The rows below fall into families. The same turns and mirrors carry the whole set onto itself and the rows of a family onto each other. For each named row, which other rows are in its family? Write them in the order they are listed.
These 32 rows form 4 families of 8 rows each.
Pife: [ 34  12 -23 -21  -6  32  17   2  12]
mupom: [ 35  15 -21 -19   2  34  22   0   4]
Varef: [-25   7  14 -33  -6   9   0  36 -27]
pifiv: [-15  21  19 -20 -18   9 -16  -3 -12]
gemu: [ 37  16 -20 -35   5  17  22   4  11]
zis: [ 34  10 -23 -33  -1  46  25  12 -13]
repe: [-18  18   4 -59 -22  11   4   3 -20]
visu: [ 38   7  -8  -3   9  29  -2  26 -16]
firev: [ 40  22 -10 -40   7  18   9   5  13]
kufuz: [ 40   5  -6  -9  18  23  -6  16 -10]
Zogav: [ 38  36 -12 -20  -7  32   7  31  -7]
zag: [-29  -3   8 -31   3  10  19  -1 -21]
kof: [-19   7  18 -23 -15  19  -8  23 -37]
sodi: [ 35   7 -24 -49   4  29  25  19 -11]
Mif: [-23  18  19 -20  -7  -3  -4  20  -3]
Pami: [ 37   3 -21 -48  14  26  14  22 -18]
dasag: [-26  18  16 -32  -6   8   3  30 -31]
kese: [-22  -1  -7 -40  -3  -6  17  -2 -19]
merik: [ 41  20   6 -34  -1  45  -5  26 -10]
Tarev: [-24  24  18 -19  -3  -4   0  17 -14]
Meb: [ 31   1 -28 -34  -6  43  21  18 -12]
zibe: [-18   1   8 -28 -11  17 -12  14 -43]
tikof: [-17  16  22  -9 -13   7 -11   8 -15]
deta: [-19   3  -9 -34  -2 -10   2  -7 -20]
fose: [ 37  21 -23  -9   6  23   7  31 -17]
Nabag: [ 35  12 -27  -6   1  20   2  31 -11]
zirit: [-27  12  19 -42 -10  19  18  -2 -10]
fon: [ 36  29 -14 -24 -16  35   2  35  -3]
bosiv: [-28 -11   6 -30   3   5  15   3 -12]
Zipo: [-21  16   5 -55 -19   7  16   1 -10]
Tefaz: [-26   6  18 -48 -14  20  15   7  -4]
Dez: [ 40  25   5 -19  -7  42  -3  28  -7]

Which other rows belong to the same family as deta? pifiv, repe, firev, kufuz, Pami, merik, zibe
Which other rows belong to the same family as Meb? Pife, Varef, Mif, Nabag, fon, bosiv, Tefaz

The rows below fall into families. The same turns and mirrors carry the whole set onto itself and the rows of a family onto each other. For each named row, which other rows are in its family? Write them in the order they are listed.
These 15 rows form 5 families of 3 rows each.
kugev: [-32  32 -28   9  32  39  16  22 -47   2  19  11 -17   7   1 -22 -11  18
   6 -79   1  -2 -30  25 -22]
lezal: [-44  28   2  50  24 -41 -15  36 -40 -11  -8 -25 -25 -12  12  -1 -22   0
 -22 -35  19 -30 -28  10 -37]
sifen: [-43  16  13  51  23 -12  -9  39 -33   6  -9 -22 -17 -26  11 -15  -8   9
 -24 -32  22 -30 -41  -1 -37]
mazus: [-19  21  -8  15  30  33  11   7 -25  14  23  33  -6  -3   6  -3  -5   3
 -16 -77   5   2 -42  34 -15]
Labu: [-46  32   9  45   5 -26 -29  40 -46  -4   5 -27 -19  -1   9  -9 -17  -5
 -23 -38  -6 -38 -40   5 -47]
zof: [-26  26 -11  12  20  33   3   4 -40   7  33  29  -6  -2  19  -5  -6  12
  -9 -91   1  -9 -35  11 -31]
puru: [-17  58 -19  24   8   9  13  55 -31   9   6 -11   2 -12  10   2 -51   8
 -18 -45 -16 -15  23  48   8]
nez: [-11  55 -10  27  -4  -3   8  37 -18  12  25   6   9 -18  37  17 -47  17
 -28 -46 -19 -27  19  34   3]
Mafi: [-13  46  -6  40   6  -4   9  45 -19  19   9   7   8 -13  34  10 -36  11
 -36 -19 -14 -24   6  46  14]
ralif: [-52  33  -4  42  17 -11  -9  56 -63   2 -17 -33 -27  -4   8 -11 -28   6
 -12 -39  14 -25 -25   7 -37]
lop: [-25  22 -20  23  42  24  -3   1 -40 -10  32  26  -9   7   8 -18   4   2
  -9 -74   1  -2 -34  22 -19]
veb: [-25  34 -17   9  19  21   2   5 -25  -4  44  18 -10  10   3 -21  -1  13
  -4 -77 -20 -15 -44  25 -31]
zome: [ -6  54 -13  27  11 -12  11  35 -21  -3  13  11  20 -14  17   1 -34   6
 -30 -38 -18 -27  23  52   5]
Zatod: [-11  59  -8  29  -3  -9  -6  40 -10   3  31  -8   5 -12  11   6 -44  -1
 -29 -42 -36 -26  10  46   2]
Favot: [-45  27  10  50  10 -18 -21  40 -45   3   1 -27 -20 -24  25   1 -25   8
 -23 -45  16 -33 -25 -14 -42]

Which other rows belong to the same family as zome? lezal, lop
Which other rows belong to the same family as zof? nez, Favot
Which other rows belong to the same family as veb? Labu, Zatod

The rows below fall into families. The same turns and mirrors carry the whole set onto itself and the rows of a family onto each other. For each named row, which other rows are in its family? Write them in the order they are listed.
These 30 rows form 5 families of 6 rows each.
Zisa: [ 14 -11  36  48  32   7  -5  -7 -33  -5   5]
vilo: [  4  18   2  38  64  -7   3 -32 -28 -36   3]
difo: [-13  16 -41   7  26 -11  12 -22 -34  -7  13]
feka: [  9   0 -37   2   7   7  -2 -13 -40   2  14]
bov: [-11  -5  31  51  34  10   1 -21 -33   2  -3]
puvo: [ 12  23  11  33  36 -27  -8  -6 -15 -32   6]
gulid: [-13   6 -34  -7  30   2  21  -4 -38  -9  -9]
kisus: [-20 -16 -18   5  40  21  21 -34 -34   7   4]
laf: [ 20  10 -36   6  26 -17   5  -2 -33 -18  23]
dizu: [ -8   3   2  30  32  33  -9 -45 -40  -5  -9]
rami: [ -1  -6  29  30  34  31   1 -33 -14  -2  -3]
zuri: [ 31   9 -14  10  41 -28  18  -1  -9  -8  13]
vuneb: [ -1   2  32  53  47  -8   6 -12 -28 -14   4]
gak: [ 11   8 -30  -6  30 -26  20  -2 -36 -14  -2]
Zipu: [ 20 -19  31  47  33  14  -4 -17 -32 -14  -6]
Pimol: [ 42  -4  10  30  35  18 -17 -14 -38 -24   7]
lafu: [ 33 -30 -10   1  34  18   7  -3 -35  -4  19]
Zuk: [-29  20   6  31  18   1  -7 -33 -22  -5 -10]
fubeb: [ 28  -9 -14   2   7  12   5 -10 -21  21   2]
Zemez: [ 22   1  14  25   0  12 -26  -7 -27  -7   0]
Fofi: [  8  -7  28  51  52  -5   6 -20 -26 -25  -5]
Sugub: [  6  -5 -15  10  67 -15  27 -13 -23 -24  19]
tidak: [ -7 -10  26  49  39  13   3 -32 -30  -9 -14]
Zon: [ -7   5 -32  -7  20 -10  20 -15 -40   1 -10]
Betud: [  7   6 -31  -6  37 -11  19  10 -35 -21  -1]
gozo: [ 28  -7  34  31  42  16  -2 -14 -11 -17   8]
kipo: [ 19  -5 -27 -10  12  -7  12   0 -42  -2  -3]
loz: [ 10  -4 -31 -11  19   8  11   9 -42  -7  -4]
Poka: [-16  13 -22  11  32  -8  25 -32 -13  14  -3]
Kat: [ -2   7  29  36  56   4  11 -29  -6 -20   2]

Which other rows belong to the same family as tidak? gak, Zipu, Fofi, Zon, kipo
Which other rows belong to the same family as fubeb? vilo, dizu, zuri, Pimol, Poka
Which other rows belong to the same family as Zisa? bov, gulid, vuneb, Betud, loz
Which other rows belong to the same family as gozo? difo, feka, laf, rami, Kat

The rows below fall into families. The same turns and mirrors carry the whole set onto itself and the rows of a family onto each other. For each named row, which other rows are in its family? Write them in the order they are listed.
These 32 rows form 4 families of 8 rows each.
Donak: [ 20  12 -19  14  34   7 -20 -24  -8  -8  16 -27  43  -1  15  23 -12 -21
   3   7  17]
Pib: [ -6  16 -14   1 -26 -11  14   7  21   0  29 -22  29  19  25  -9  -3 -12
   2  22 -15]
popam: [  6 -21   3 -20  -2 -18  10 -35  35   5 -28  13   1   7   2 -20  14  -4
  -1  39  -4]
zil: [  2  -8   4 -29 -12   2  25 -26  25  -6  -8   7   2 -13  -7 -17  10  18
   5  37 -11]
Kunal: [  4  20 -21   4 -24 -36  16 -21  16  18  21 -24  22   4  21 -14  -8  -1
  -7  12  -3]
nub: [ 18 -24   6  -3  40  27 -17 -18  -5   1 -20   3  10  -3  -2  17  26 -24
  28  32  10]
sugo: [ 15 -25  -1 -10  39  12 -15 -13 -24  12 -24   2   6  -3 -16  19  21 -14
  16  26   5]
Niza: [ 14 -34 -31  -1   9   2  15 -32   1 -10   8 -23  11  32   2  -2  30  -4
  22  15  30]
Dut: [  6 -17 -16  19 -10  -9 -12  -2   6  -3 -38   0  28  -3   0  -6 -17  11
  16   6  13]
bezak: [ 17  12   1 -18  25   0  11 -37   6  23  38 -21   4   4  19   9  35 -36
   6  39  -5]
tol: [  0 -22 -37  13  -3  -1  17 -49  -4  -4   5 -16   4  28   6  13  24   4
  30  14   4]
fised: [ 10  10 -20   1 -20 -30   6 -27  15   5  24 -23  29   8  22 -26  -8 -25
  26   1 -11]
kepot: [ 17  17 -17  21  18  10 -11  -3 -23  14  29 -33  31  -5  17  23   4 -21
  22   5  11]
rifeb: [-13  -1 -41   8   6  -5   7 -41  -3  -7  11  -8   6  39 -11  -2  21  13
  14  19   5]
lega: [ 18  18  22 -15  20  -6 -18  13  16  20  -1  -3  28 -26  13 -10  -5 -26
  -9  29  -1]
fezil: [ -7  11  12 -24  25  -6  10 -34  13  33  29 -20   1  24   0  16  19 -30
   9  34   8]
semom: [ 29   1 -13  13 -14   5  -9 -14   2 -16 -34  -3  30 -19  14   4   3  14
   9  -2   4]
nere: [  2  21 -14   8 -22 -19  14 -23  36   5  28 -21  26   5  35 -16  -2  -8
   5  16  -1]
Boboz: [  9  29  17   2   6 -10 -16  -7  10  29  -7   3  20 -30  17   6 -13 -21
  -1  30 -22]
furus: [ 12  -1  25 -21  19   7 -10  16  16  11   4  -2  26 -33  26   4   2 -20
   4  13 -18]
povom: [  7 -14   3 -26  -6 -18  15 -31  29  12 -19  16  12  -5  -1 -14  15   8
  23  47 -10]
fikil: [  3 -17   5 -12 -18 -16  19 -15  19  28 -15   7 -11   3   4 -20  30  -5
  18  37  -9]
Moza: [ 15 -23 -39   5   0  -1  -4 -51   3   6  13  -7   4  31   3   8  12   7
  32   8  15]
Zale: [ 17  -7 -17  25  -6   6   0  -1 -14  -7  -5  20  32 -11  14  -1  -1  24
  12  -2  -9]
Valev: [ -7  -6  -2 -12  30 -13   8 -24   9  35  36 -17   1  21   5   0  15 -38
  12  47   4]
daf: [  6 -19  -3 -14  50  13 -18 -32  -9   4 -13  11   3 -13 -10  11  25   4
  16  10   2]
dom: [  7  18  25  -4  16  -8   3  13   8  13 -11 -13  27 -30  17  -4   6 -32
 -10  37  -7]
Ven: [ -2   5 -20  16  35   0 -28   1 -13  11  24 -17  30  20  22  18  13 -25
  13  -5  -2]
bomiv: [ 25 -15 -27  22  -7  -1 -11  -2  -1 -17 -24   1  31 -21  18 -13  -1   9
  12   8  -5]
Tunol: [-18   4   1 -38  31  -3  -4 -23  27  12  21 -30   0  16   1   3  24 -31
   6  34  -4]
pofo: [ 14 -14   5   0  35  21  -7 -11  -4  14 -23   2   2  -7  -3  29  25   0
  -4  44  19]
Nad: [ 10   9 -18  24  23  12 -16  -4 -18   4  23 -35  19   8  19  18   4 -29
  -2  -5  14]

Which other rows belong to the same family as Niza? Donak, Dut, bezak, fised, Boboz, fikil, pofo
Which other rows belong to the same family as Moza? popam, Kunal, nub, kepot, semom, Valev, dom
Which other rows belong to the same family as furus? Pib, zil, rifeb, Zale, daf, Ven, Tunol

The rows below fall into families. The same turns and mirrors carry the whole set onto itself and the rows of a family onto each other. For each named row, which other rows are in its family? Write them in the order they are listed.
These 32 rows form 4 families of 8 rows each.
rir: [  0  33 -17   4 -12   0 -14  32 -33  -3  -6 -29   4  -6  29  15]
segu: [-18 -11  14   8   1 -10  12  -8   4   0 -19  -4  -9  -7 -52  -1]
ris: [-18  22 -13  -5   2  -6 -17  26 -30  -5  19 -18 -24 -11  20   1]
Suvu: [-10 -10  -4  25 -17 -22  14 -22  -7  28 -29   1  -1   1 -34   5]
pivef: [  6  27  -8  -1   3 -14 -20   1 -39  -1  -1 -19 -11 -33  13  33]
Solet: [-40 -10  -7  12 -22 -19  15  -3 -10  -8 -34  -8  -5  -6 -41  12]
tesu: [-24  17  -8  -3 -20 -18  -4  20 -50 -15  -5 -25 -17 -28   9  23]
Gafe: [ -3  34 -16  -1 -17   1  -1  35  -7   6 -27 -29 -20 -12   7  44]
kile: [ 11  31 -12  11 -19  -6  -8  21 -40   9 -13 -29   9 -11  27  21]
fovo: [-16 -24  23  15 -24 -13   8  16  10  -9 -30  -1  11 -25  -7 -11]
sufeg: [-15 -10  13   8   7  -7   9  -8  10   6 -12  -2 -10  -2 -49  -7]
Zite: [-20 -21  20  11 -15  -7   2  23  18 -12 -20   1   7 -18  -3 -19]
pusat: [ -7 -10  -3  23 -24  -2  29  -1   9   4 -33  -8   6   3 -30 -18]
bomi: [  0  30 -14   6 -20  -5  -9  28 -40  -5 -14 -31   7 -12  25  22]
nuv: [-18 -10  -5  18 -25   0  28   7   9  -9 -33 -10   4   2 -32 -17]
dod: [ 11  33 -15   9 -11  -2 -13  24 -33  10  -5 -27   6  -5  31  13]
gezem: [ -3 -23  24  20 -21 -14   7   9  12   7 -26   3  12 -21  -3 -15]
Tifop: [ -6  -8  -5  21 -16   3  24   3  16   6 -24  -6   3   9 -26 -25]
fibo: [-45  -4 -14   5   0  -6   1   9  10 -10 -10  -3 -15  10 -32  -9]
tefeg: [  6  15  -2  11 -24 -25   0  -1 -54  19  -9 -18 -10 -28  12  24]
vafum: [  9  28  -9   0   8 -12 -22   1 -35   4   4 -17 -12 -29  15  29]
nuno: [-15  -4 -11  18   5  -8   1  -9  13  26  -5   5 -10  17 -25 -16]
gib: [ 12  21  -8  10  -1 -14 -13   5 -35  30  16 -12 -17 -10  23   2]
fak: [  2  37 -18  -1  -7   6  -6  37   1  13 -17 -26 -23  -4  13  35]
Dur: [ 14  36 -15   5 -10   2  -4  26  -2  27 -20 -23 -19  -5  13  36]
zifir: [-21 -10  13   6   4  -7  10  -5   8  -2 -15  -4 -11  -4 -50  -5]
mafus: [-13 -11  15  10   2 -10  12 -11   6   8 -17  -2  -8  -5 -50  -3]
devu: [  3  28 -11  -3   9 -10 -24   5 -33  -2   6 -18 -14 -28  15  28]
nenaz: [ -7 -20  21  16 -12  -7   1  16  21   4 -16   5   8 -14   0 -23]
lokib: [-17  -8  -7  16 -16   5  23  10  16  -7 -24  -9   1   8 -28 -24]
Mov: [ 10  33 -13   5 -19  -3   2  26 -10  20 -30 -27 -17 -13   8  46]
rugof: [  0  27 -10  -4   5 -12 -22   6 -37  -6   2 -20 -13 -32  13  32]

Which other rows belong to the same family as Solet? ris, Suvu, tesu, fibo, tefeg, nuno, gib
Which other rows belong to the same family as zifir? segu, pivef, sufeg, vafum, mafus, devu, rugof
Which other rows belong to the same family as Zite? Gafe, fovo, gezem, fak, Dur, nenaz, Mov

The rows below fall into families. The same turns and mirrors carry the whole set onto itself and the rows of a family onto each other. For each named row, which other rows are in its family? Write them in the order they are listed.
These 27 rows form 9 families of 3 rows each.
tadus: [ -6  15 -29  17  -5 -16 -16  16   7 -22  15 -18   5  -2  -2 -16  36 -12
 -12]
Fiva: [ -9 -10 -15  11  -9  14   4   8 -21  -4  -1   5   1  30  25  20 -34 -43
   2]
zolu: [-13 -13   2 -17   0 -20  18   1 -22  -5  36  -5  -8   1   9 -32  32 -14
 -24]
gat: [-18  28  22   0  16  24   0  -8  -2  21 -19   9 -25 -13   2  20  14  -6
  -6]
pid: [-28  40  -3  -2  13  22  20   1  10  11 -12  17   1  -4 -10   2   9   0
 -19]
Fofuv: [-29 -23  -5 -12 -17  -9  -4 -14 -16  -9  -2 -18 -25  31  32 -13 -19 -23
  -3]
gom: [-19  24  22  21   6  16   7  -3 -19   9 -33  20 -30   6  -3 -11  17  -7
  -4]
Kiku: [ 13  -5 -22   6   4 -25  15  12  -5 -15  30   3  13  12 -21 -19   4  -2
  -9]
rusol: [ -6  -8 -11  -8  -3 -17  15   4   3 -31  26 -28  21 -13   3 -20  11 -19
 -13]
Nen: [  6  -7 -26  23 -19  -7   4   2   1 -21  26 -12  12 -16   5 -13  29 -11
 -11]
tagun: [ 10 -15   5  -3 -17   0 -12  -2 -14   7 -24  -1 -16  34   9   3 -32 -25
  11]
tufam: [-14  28  33   4  23  21  -5   0  -8  -7 -13   7  -5 -23 -20  -2   7 -10
 -14]
tuv: [-31  21  25   2  16  13 -33  -7 -12  -3 -16   8 -31   6 -10   8   3  -8
   8]
zamup: [-21  31   9  -9  42  17 -16  20   2  -3  -7   5 -10   6  -5  14  12 -29
   6]
Gelog: [-13  31  21  -4  26  15 -17  12  -7  16 -16  -1  -7 -12  -9   8  29 -29
 -16]
tuz: [-12 -25  -7   1 -29   0 -17  -4   0   1 -24   0 -18   9  16  -2 -28  -5
  12]
timu: [-11 -25 -12  10   4   0   7  18 -19  21 -27   3   0   8  11  -1 -37 -28
 -24]
koteb: [-18  -5 -31  11  -7  -9  18  -7   9 -11  26 -10  12 -15  10  -4  34  -3
   0]
ripu: [-11 -11   9 -10 -10   9   3  -5 -19  -8 -10  -1  -4  25  15   1 -52 -27
  -8]
doluv: [ -9  29  23  20  18  31  11  -3 -24   6  -5  25 -17  -5  -3   0  21 -18
 -17]
vupud: [  2 -16 -20  10   6   5   3  -4 -17  -4   6   6 -12  45  20   7 -35 -26
   7]
gez: [-29 -12 -12   0 -14 -14   6  15 -35   2   5   3  -1  39  21   8 -21 -40
  -2]
tusum: [-18  13  15  23  30  24 -11   0 -24  22  -7  19 -19 -13  -2   5  15 -13
 -25]
zodis: [ -7  -4 -10 -20 -22 -24  20  -5  -4  -7  28 -18  11   4   7 -16  33 -17
  -6]
rolu: [-26  -4   0  -3  21 -24  -4   7  -8 -23  21 -26  -5  -9   0 -16  42 -23
   1]
tar: [ 12   3 -15  -4   7 -21   7   1   7 -16  38 -19   0  -3  -2  -3  33  -6
   0]
Bavov: [  1 -32  -4  -5  -6  -8  -1   2 -25  14   0 -10 -16  22  27  13 -33 -31
  -8]

Which other rows belong to the same family as vupud? koteb, tusum
Which other rows belong to the same family as timu? pid, Kiku
Which other rows belong to the same family as Bavov? gat, tar
Which other rows belong to the same family as gez? tadus, gom
Which other rows belong to the same family as tufam? rusol, ripu
Which other rows belong to the same family as Fiva? Nen, doluv

